rotation ticks, each row followed by its count of ticks
The counts run from 0 to 268.
[168 139 127 104 107 113 134 146 120  95  87 122 127 163 136 133 121 141
  95 152 115 151 161 139 119 148 136 167 179 165 140 178 103  80 116 169
  90 154 183 163 149 146 130 139 143 136 126 133 120 102 126 111 127 133
  89 151 105 146 173 112 121  80 143 131 179  78 110 135 114 101 103 109
 126 110 136 101  90  82 108 153  99 156]
156
[153 175 142  80  81 126 127 166 135 120 127  81 109 151 143 119 116 141
  89 148 103 144 132 114 127 135 122 161 143 127 147 168 129 100 112 192
  70 153 133 156 154 107 127 134 149 133 110 127 135 111 171 101 144 121
  96 184 102 132 155  89 144 110 171 117 135 134 118 138 114 114 110 119
 142  66 114 155 105  85 102 142 110 169]
183
[161 171 128 121  72 105 123 135 115  82  93  82 102 167 155 107 151 158
  92 135 116 142 117 110 123 136 146 166 129 133 160 154 102  98  93 176
  73 139 143 124 145 129 115 126 156 143  83 150 153 128 156 107  99 122
  99 164 110 150 142 123 161  96 110  87 138  71 107 164 141 118 143 131
 112  96 125  90  90 109 127 138 117 146]
141
[156 155 134 144  93  91 137 137 114  95  82 113 121 186 144 117 138 161
 109 144 111 159 125 124 114 134 136 157 148 137 148 163  85  99 119 202
  68 144 159 149 167 148 120 132 149 152 105 128 139 109 150 121 122 128
  76 140 111 166 149  98 144  85 122 107 156 101 128 170 132 118 142 110
 113 118 115  83  80  93 136 154 110 149]
268
[132 154 127 113  79 127 122 130 130  98 109  98 124 152 145 117 153 177
  60 148 108 174 119 107 147 121 134 144 127 147 138 157 113 119 101 199
  65 160 142 146 144 144 143 123 153 136 121 117 127 124 175 106 122 122
  76 158 116 126 191 139 145 102 156 137 153 116 141 160 128  81 102 107
 113 110 139 130 129  81  96 119  92 153]
234
[135 155 145 116  95 162 139 147 113 120 107  90 126 148 128 122 137 136
  70 156 103 162 119  98 123 122 120 147 155 126 130 184 106  86 118 200
  64 142 147 162 170 119 124 123 169 137 126 117 121 112 156 120 140 135
 110 154 113 135 184 112 144  96 157 117 154 132 110 150 134 112 114  87
 113 108 103 111 123  55 123 148 101 128]
55
[140 167 126 113  79 110 134 125 116  94 104  66 107 162 160 119 149 151
  50 162 112 144 110 122 135 129 141 155 126 134 122 157  96  98 112 183
  64 157 135 116 120 131 131 145 164 132 104 138 118 131 155 109  75 117
  96 148 107 121 172 156 159  86 115 110 140  86 105 158 139 109 120 115
 104  83 141 107 113 103 119 129 107 137]
18
[175 149 124  99  99  96 111 151 148  75  84  79 125 152 152 123 130 153
  83 125 100 139 126 111 123 142 147 173 135 157 152 163 123  78 100 166
  84 165 155 148 131 129 127 139 140 119  99 136 142 117 159 111 126 140
 105 163 104 156 168 112 154  87 124  84 156  78 123 126 106 118 126 128
 112  83 129 117  92  95 106 156 108 137]
28
[159 162 142  88  77 139 101 152 141 111 115  89 121 140 139 103 134 145
 100 120  97 145 124 105 122 127 122 148 140 127 158 161 132 101 107 191
  65 138 157 153 173 114 119 122 148 128 101 126 137 113 181 114 148 128
 102 187 113 140 157  82 145  99 165 100 142 138 120 143 131 106 122 112
 119  79 111 150 111  65 107 152 109 150]
180
[141 153 135  84  80 161 112 147 146  95 111  76 119 136 133 124 130 120
  78 153  92 147 117 103 139 124 109 162 153 142 153 155 118  62 105 179
  80 166 147 130 165 121 125 145 154 134 106 130 137 121 132 113 140 131
 115 147 104 139 168 113 165  89 156 118 142 110 105 124 121  94 125 135
 106  66 121 150 100  74 102 133 106 146]
245
[136 164 129 130  94 124 138 118 115 128 107 126 139 154 124 136 167 162
  91 157 117 193 152 117 121 124 118 133 177 148 149 188 106 100  99 178
  48 145 154 155 153 164 111 117 149 166 133 129 123 121 153 102 128 126
 115 147  85 133 185 115 127  96 137 137 157  87 111 156 137  99 127 102
 133 124 134  98 142  85 110 138  88 141]
46
[135 171 134  85  77 116 138 150 145 125 131 103 119 176 156 117 139 153
  95 160 122 158 152 128  96 126 111 129 165 128 134 155 105 121 135 193
  62 155 153 119 154 141 114 158 133 138 126 128 100 101 154 103  77 113
  81 137 123 109 170 110 134  85 152 147 150  98 112 143 125  99 114 129
 113  75 113 116 115 101 118 118 126 170]
7
[159 171 133 116  65 113 112 129 109  92  93  82  95 161 144 109 152 148
  87 150 118 142 112 111 121 132 136 164 140 138 163 153  99  88 102 169
  69 136 142 117 146 128 117 130 165 155  86 158 145 121 147 110  98 120
 115 158 102 143 140 124 161  87 110  91 134  69  99 157 148 112 146 128
 116  93 130  94  93 107 126 138 120 143]
140
[151 156 150  84  65 156 120 151 126 116 118  77 107 152 126 103 118 120
 101 136 116 129 130 112 112 139 104 160 178 123 164 160 119  89 125 185
  75 135 147 135 173 100 113 144 155 133  96 151 117 107 151 115 117 121
 106 177 116 135 148  93 148  85 161 129 143 118  95 137 133 116 118 110
 113  70 103 137 100  80 119 153 117 158]
64
[137 158 136 125  54 117 126 132 131 127 121 109 119 161 120 121 155 177
  96 154 118 191 125  95 102 122 121 149 147 150 174 160 101 126 107 189
  57 138 131 153 136 128 114 105 156 155 118 138 137 107 177  99 130 103
  96 161 107 133 170 114 144 103 168 133 139  97 134 159 125  90 111 111
 133 131 130 114 153  90 106 132 109 147]
111
[137 153 141 119  98 161 133 144 119 112  99 104 135 151 131 113 146 147
  74 135 103 167 129 102 129 119 123 139 153 126 133 178 115  91 109 199
  62 143 155 161 179 127 125 119 155 137 125 114 129 115 164 118 143 141
 107 150 114 136 190 108 140 100 152 114 157 129 112 158 138 107 123  88
 106 106 104 114 121  55 123 150  94 129]
54
[124 155 131  97  80 132 121 140 155 113 126  91 133 163 146 116 141 139
 102 150 102 159 132 121 112 116  85 135 162 125 155 147 105  94 127 197
  54 169 155 114 169 137 117 159 131 142 108 125 107 109 151 108 103 119
  87 134 115 132 164  96 161  83 153 144 144 122 122 135 120  93 131 132
  90  64 109 136 111  86 109 125 116 163]
125
[166 172 130 110  87  94 130 151 110  93  88  89  86 167 156 122 138 150
  73 157 113 143 114 107 115 138 160 169 125 150 136 163 101  89 103 166
  79 146 145 145 122 126 125 125 165 143 108 139 150 115 145 106 120 130
 105 156 104 148 154 124 152  92 117  78 146  70  99 153 133 118 132 117
 130 105 121  93  82  96 128 148 120 140]
144
[157 138 126 115 107 105 157 150 120  95  94 110 136 165 141 137 121 156
  95 147 124 162 166 141 129 152 127 170 178 155 142 185 110  90 115 182
  87 159 163 158 139 147 127 143 130 133 117 131 113 112 144 104 122 135
  88 153 101 138 183 114 125  89 139 154 173  82 125 149 103 111  97 108
 128 103 133  97 113  98 102 144  89 160]
158
[149 192 129  77  85 137 137 120 111 102 122 118 116 153 153 120 142 131
  97 166 112 148 154 146 126 128 137 148 164 129 133 159 111  92 116 182
  62 150 158 132 178 131 112 143 140 153 117 125 141 117 130  98 105 113
  93 143 103 123 140 121 137 101 138 117 133  89  81 160 154  93 121 131
 134  72 132 125  72 104 108 124 114 172]
194
[150 187 137  93  62  99 128 127 116 128 134  93 107 168 151 108 146 149
 106 156 123 143 142 142 111 140 124 145 164 116 153 158 100 118 123 183
  56 133 135 124 137 126 108 141 151 148  94 152 122 116 163  97  80 100
  97 176 101 117 132 104 142  91 134 121 123  97  92 159 145 112 128 129
 142  72 133 123 106 118 114 137 123 178]
73
[157 171 142  79  77 137 113 162 134 125 124  84  98 142 131 118 122 130
  86 149 100 138 123 109 127 131 122 158 148 134 151 166 120  90 114 182
  69 149 145 155 160 106 127 125 163 133 111 131 137 111 161 105 148 123
 104 186 104 137 159  98 143 101 170 111 138 133 109 140 121 104 112 112
 135  78 114 152 101  70 101 146 108 161]
182
[132 164 135  92  68 123 124 131 128 124 128  98 107 174 144 114 139 140
  91 172 121 152 137 133 106 124 103 139 176 137 143 149  88 105 135 186
  59 154 149 110 147 139 118 157 149 149 118 144  98 105 137 104  71 104
  82 132 115 116 156 124 144  74 142 151 143  96 106 146 136  89 115 126
 106  81 132 115 115 104 118 126 125 167]
9
[142 164 120 114  83  97 129 124 128  89 105  70 121 161 162 121 160 160
  53 150 111 146 111 118 125 128 137 145 122 124 127 158 104 100 112 187
  63 161 134 120 116 136 130 145 154 129  97 137 118 133 168 109  80 121
  96 149 108 119 176 138 163  87 111 104 137  89 118 152 126 117 130 120
 100  79 134 108 120 102 116 135 114 132]
19
[154 156 133 149  89  89 137 135 106 110  86 111 116 187 144 124 138 158
 106 163 113 161 115 120 110 137 132 158 153 138 151 164  77  96 124 192
  69 141 151 148 147 142 117 127 157 160 107 139 137 104 144 115 119 123
  85 137 108 166 140 103 148  83 123 110 153  95 121 172 134 111 147 109
 124 121 115  83  89  97 134 153 115 149]
267
[146 181 132  75  79 117 128 150 146 138 139  93 108 155 138 129 125 130
  98 175 104 150 140 127 106 135 116 149 161 123 144 170 112  94 126 177
  54 155 139 147 148 122 112 144 153 145 121 131 130 104 154  94 126 111
 107 170  94 129 151  87 140  99 162 129 134 120  99 129 117 104 122 127
 148  59 120 154 107  87  98 142 117 170]
186
[174 155 130 105  83 119 117 131 124  99  98 125 122 148 129 129 142 146
 118 147 118 160 163 132 122 140 124 162 191 175 179 168 115  77  95 155
  81 145 172 147 150 156 115 125 141 156 111 149 136 116 132 100 138 129
 106 157  81 154 158 108 126  90 139 134 162  64 112 136 126  93 116 129
 137 109 143 110 105 101  95 138  94 165]
38
[154 157 124 114  94 121 138 118 111  72  82  96 141 152 147 118 142 143
  91 149 104 159 121 120 100 129 159 163 139 127 135 156 105  74 120 176
  64 148 166 158 163 110 106 129 153 127 112 119 145 114 154 124 106 116
  93 130 120 141 152 114 150  93 129  73 148  79 104 161 150 120 128 107
 100 109 130  97  82  88 125 152 125 113]
206
[134 156 123 103  83 130 120 130 144 106 113 101 132 147 143 123 161 176
  59 145 101 171 120 107 135 112 130 131 129 148 126 157 112 111 105 194
  51 165 149 143 140 151 135 123 148 135 131 107 124 123 177 103 124 124
  84 152 111 123 196 129 141  98 155 127 150 118 134 153 127  82 112 110
 106 101 137 130 133  73  99 124 100 145]
235
[159 147 112 127  99  79 131 106 128  81  94  97 163 160 154 131 142 146
 102 153  92 158 118 144 105 136 145 158 143 129 140 151  98  78 133 185
  53 165 164 158 142 130 113 140 140 134 102 123 135 113 160 120 105 110
  75 138  99 153 151  98 153  81 131  93 142  98 131 156 125 116 137 120
 107  93 152 119  96 101 105 153 112 130]
87
[153 149 123 108  92 103 146 139 132  92  94  81 141 163 132 137 118 140
  82 163 108 163 126 114  75 138 150 171 152 138 138 167 103  69 137 161
  68 153 147 173 124 103 114 134 153 124 119 134 131  97 148 116 107 113
 107 136 114 134 166 105 140  84 143  87 153  66 108 135 113 126 112 104
 117 107 126  99 118  91 125 163 130 102]
211
[157 147 126 114  89  95 151 140 135  90  96  76 137 171 131 139 115 144
  92 162 112 164 126 113  79 149 141 178 156 139 150 165  97  79 138 168
  68 153 141 169 120  95 112 134 149 125 108 142 121 100 150 116 104 111
 100 141 111 139 164 100 150  87 147 103 143  73 116 138 107 130 106 107
 117 104 125  96 125  96 118 161 126 113]
212
[139 159 136 123  56 118 118 134 139 123 116 108 128 158 129 117 161 184
 101 141 115 192 125  96  98 121 124 140 144 146 177 153 109 130 111 192
  54 141 142 155 148 135 112 108 149 154 114 129 136 103 184 100 126 107
  89 158 113 135 170 102 142 100 166 122 138 110 144 161 126  91 124 115
 123 127 123 118 146  85 110 131 107 148]
112
[154 188 142  76  73 124 143 157 121 126 133  80  99 166 150 111 124 134
  89 152 122 134 153 126 119 142 122 156 160 115 139 172 120 113 119 180
  72 139 135 130 146 110 112 144 143 134 101 143 115 114 163  97  91 113
 107 181 109 109 152 106 134 100 148 134 134 102  89 151 128 117 103 118
 141  57 112 130 107 103 114 134 117 174]
69
[151 164 140  98  63 144 136 134 113 105 111 102 116 144 118 123 147 161
  86 148 127 178 147  98 110 133 144 161 164 162 163 170 126 109  97 166
  75 135 149 159 139 116 121  97 153 145 117 138 140 112 164 101 121 111
 109 165 107 115 185 133 127 110 166 125 147  65 113 149 136  96  87 108
 140 125 135 104 139  90 103 129 104 137]
106
